In the rows, zero is written as 128.
Each path below is one point turned by a fixed rotation once a step. After each direction that follows a path, write how fast that rotation turns it, in degrees each step (0 if it stays still).
Each turn is a multiple of 5 degrees from 10 to 175, or 0.
Each row of a path follows its step; steps can be skipped.
path 1
step 0: [129 125 133 131 130 127 129 143 134 126 146 123 122 137 131 120 116 118
 138 126 139 123 138 119 122 123 135 133 128 112 117 119 132 128]
step 4: [126 139 137 135 121 133 126 116 127 140 136 137 138 138 131 132 127 115
 111 134 132 126 128 129 111 133 129 114 129 133 120 128 132 127]
step 5: [126 129 143 131 137 123 130 124 130 120 137 132 111 124 127 127 146 118
 136 128 140 123 137 126 133 122 120 120 113 119 125 131 122 125]
step 7: [137 126 124 120 126 143 114 121 127 127 142 128 134 123 132 135 111 126
 118 114 126 124 131 133 129 128 115 121 118 139 120 132 127 132]
step 12: [131 137 132 128 125 122 114 131 132 144 134 126 142 125 132 134 114 128
 133 126 144 128 126 128 120 115 122 112 136 122 122 128 122 124]
step 13: [116 138 137 131 137 124 138 101 129 130 129 131 124 118 124 126 128 122
 123 130 129 124 132 132 124 137 133 116 118 131 135 136 120 123]
step 14: [128 127 123 130 128 121 125 137 149 120 127 135 113 131 136 138 129 125
 141 126 127 128 143 134 138 126 133 126 119 127 131 124 116 140]
step 15: [125 143 117 133 116 135 114 130 116 131 122 127 139 135 143 128 126 125
 120 122 118 129 135 138 130 124 121 116 133 129 124 139 129 135]
step 16: [128 119 132 113 139 136 133 121 111 131 149 137 119 127 128 128 127 116
 120 122 126 123 139 120 125 123 132 118 128 126 123 129 126 131]
Speeds:
[129 128 129 126 133 129 131 128 131 126 133 129 130 132 125 132 127 124
 124 128 123 129 130 127 125 131 133 129 129 132 128 122 128 131]  155
[126 123 127 124 123 129 131 120 127 130 129 134 126 124 125 129 128 125
 123 130 128 128 127 129 129 127 125 128 125 130 127 129 131 127]  125
[125 127 130 128 129 129 125 124 129 128 127 130 125 127 129 130 122 133
 130 125 132 131 122 129 129 134 131 127 129 132 129 126 123 128]  70
[128 128 128 131 132 132 125 128 124 133 126 130 131 123 128 128 128 121
 129 130 131 128 126 127 126 126 132 133 127 126 125 128 127 132]  90
[126 128 127 134 125 132 128 127 129 126 129 127 132 126 130 134 128 131
 131 129 128 129 127 123 124 125 126 125 130 131 131 128 133 133]  130
path 2
step 0: [118 131 136 133 124 133 134 131 138 140 139 129 127 123 124 134 152 135
 134 127 117 139 120 129 125 134 111 125 128 128 128 116 128 118]
step 1: [110 126 117 132 113 127 125 117 127 130 126 125 127 135 123 137 136 145
 130 126 116 145 125 134 128 131 116 135 124 124 121 119 135 141]
step 5: [117 135 141 130 125 132 136 118 114 138 126 137 135 125 110 141 130 141
 131 116 128 134 118 126 128 131 139 126 135 132 114 128 126 133]
step 6: [108 133 132 121 129 135 143 128 125 135 130 128 132 123 135 128 134 135
 132 131 141 138 135 131 138 132 135 125 128 122 102 120 125 135]
step 7: [126 133 144 130 123 137 134 114 136 134 121 128 128 120 121 140 137 145
 133 134 134 141 136 132 125 125 140 120 136 121 121 141 119 135]
step 8: [115 128 130 123 134 134 131 128 140 127 129 117 135 134 124 139 143 127
 135 132 134 137 140 138 139 111 135 120 136 131 112 124 137 132]
step 13: [124 138 134 142 128 130 135 140 135 132 138 130 149 144 123 125 128 138
 131 130 123 127 126 137 141 133 129 125 130 116 122 144 133 133]
step 14: [121 129 133 126 126 136 140 140 132 129 137 139 131 128 110 126 132 144
 137 106 129 129 126 135 142 124 123 123 135 130 133 129 124 136]
step 16: [122 130 133 127 116 125 130 123 143 131 124 126 128 133 121 124 136 154
 137 120 135 127 136 126 135 122 116 131 136 128 130 124 110 139]
Speeds:
[127 134 125 128 124 127 129 128 130 128 132 127 126 132 121 130 125 125
 132 131 131 124 125 126 126 122 129 128 129 130 127 128 126 126]  125
[125 129 125 126 124 127 134 123 131 128 125 130 125 131 133 124 126 128
 128 126 130 130 132 127 123 128 132 125 124 127 130 128 124 130]  80
[127 130 127 128 130 126 131 130 133 125 134 128 125 128 126 130 125 127
 125 131 123 130 131 132 131 131 126 125 126 131 133 133 129 127]  25
[129 133 133 126 126 130 128 130 124 125 130 126 129 127 134 131 127 132
 133 127 129 126 130 128 132 129 133 130 127 133 131 128 125 129]  40
[132 133 128 127 125 127 126 123 124 125 124 132 129 130 127 133 125 131
 123 126 129 132 127 129 128 127 123 126 130 128 129 133 128 130]  170
path 3
step 0: [111 130 123 129 128 119 136 137 116 115 133 123 119 116 132 132 131 123
 119 123 138 121 130 142 125 128 126 128 118 133 140 131 128 125]
step 4: [130 131 120 134 131 126 123 135 125 132 128 135 126 133 123 116 131 140
 125 127 129 115 124 136 120 136 133 113 145 120 126 127 142 139]
step 6: [144 130 134 125 132 119 130 123 119 147 125 138 117 121 124 129 131 137
 122 119 136 129 133 136 131 139 127 127 138 123 132 117 134 129]
step 7: [133 123 128 128 125 123 121 128 123 128 132 113 135 112 136 131 126 125
 127 147 119 123 129 128 131 114 136 122 137 124 136 144 128 130]
step 8: [126 131 149 132 136 127 140 132 126 124 132 121 118 124 132 132 140 132
 116 112 141 130 142 127 134 132 128 128 126 126 123 131 135 123]
step 11: [118 143 132 127 117 103 133 127 132 121 132 132 138 131 136 124 122 130
 131 123 128 125 125 136 137 130 130 127 126 137 130 125 126 144]
step 12: [122 130 128 138 128 144 120 131 119 119 137 134 127 133 125 125 133 135
 131 146 132 128 125 129 121 144 142 124 121 118 126 125 136 126]
step 13: [129 141 129 116 124 117 144 128 139 132 133 130 133 127 135 125 111 129
 120 141 132 123 121 134 128 131 113 132 131 129 117 124 128 120]
step 16: [143 136 142 117 128 129 124 129 126 129 128 135 128 138 129 126 135 133
 119 123 138 139 137 128 129 114 138 125 130 121 115 135 119 129]
Speeds:
[132 129 128 133 126 130 132 128 135 129 128 123 128 128 127 127 129 126
 124 125 129 132 127 125 124 123 130 124 127 131 130 129 130 127]  55
[123 129 125 129 131 125 128 130 128 122 126 125 129 128 132 127 135 129
 127 125 125 128 125 126 132 130 131 125 130 128 126 131 133 131]  100
[133 129 133 128 130 129 129 128 129 125 123 131 133 128 130 126 127 133
 126 124 129 128 127 130 134 127 127 127 131 134 126 123 126 127]  145
[127 122 131 127 129 128 129 128 133 129 129 130 126 129 133 124 130 132
 130 132 128 124 127 128 127 122 124 123 128 128 123 132 127 126]  130
[129 126 131 132 133 131 131 126 133 129 128 127 125 128 128 127 128 127
 131 129 125 127 132 126 131 131 131 134 127 127 125 124 134 127]  160
path 4
step 0: [125 142 131 129 114 129 145 130 146 127 134 128 132 119 139 127 129 132
 124 124 128 123 134 141 105 142 119 119 122 124 136 139 141 132]
step 1: [126 135 119 128 121 123 123 131 125 129 130 137 139 127 123 139 126 145
 115 138 135 123 106 133 142 144 114 118 133 137 137 124 118 121]
step 4: [115 133 136 112 145 131 127 128 113 124 135 121 122 127 123 120 125 134
 141 112 130 121 119 116 123 126 118 135 112 127 124 142 136 119]
step 6: [140 139 116 128 139 139 128 117 132 136 128 127 117 127 130 120 132 119
 134 130 138 118 107 131 124 114 129 138 120 134 143 145 121 128]
step 9: [124 121 128 131 118 122 137 141 130 127 133 121 119 126 134 126 124 130
 141 128 111 140 110 130 116 129 126 111 138 108 124 127 118 117]
step 10: [124 128 133 132 135 120 128 134 112 120 122 130 137 138 128 128 129 113
 132 134 133 123 127 153 126 143 108 132 118 120 131 121 112 138]
step 11: [117 136 133 128 120 124 131 113 115 131 142 137 121 122 118 124 136 133
 128 121 140 128 128 126 100 132 123 110 122 123 124 128 128 113]
step 12: [126 119 129 134 136 125 122 125 126 145 132 132 131 126 134 123 134 139
 117 138 121  97 131 132 140 138 118 126 113 128 120 125 117 122]
step 15: [112 157 128 122 134 137 120 141 136 128 123 126 121 131 125 119 121 139
 132 112 139 127 115 129 137 127 120 124 133 126 130 128 132 141]
Speeds:
[126 132 127 128 133 132 124 123 128 126 129 125 127 129 125 132 130 128
 129 130 131 126 123 127 127 128 124 134 133 125 129 124 129 130]  160
[134 128 126 127 127 129 129 128 126 127 129 125 128 125 132 123 127 127
 129 131 127 126 129 130 127 129 122 135 122 128 126 131 132 132]  175
[132 124 137 130 127 129 126 128 131 130 131 132 131 133 130 130 124 133
 129 133 128 127 127 129 126 128 128 129 128 125 127 127 129 129]  160
[130 131 129 133 133 129 126 129 127 132 124 127 125 129 131 127 127 131
 130 128 124 125 131 127 126 123 128 127 130 134 134 128 132 128]  45
[122 125 129 130 128 129 131 126 130 125 134 124 123 130 133 131 128 126
 124 130 124 128 130 124 125 128 126 127 129 129 126 132 128 128]  155
[133 129 126 130 128 126 127 135 130 121 126 127 125 127 124 132 129 132
 127 129 128 130 131 130 125 129 122 127 131 127 128 130 126 126]  45
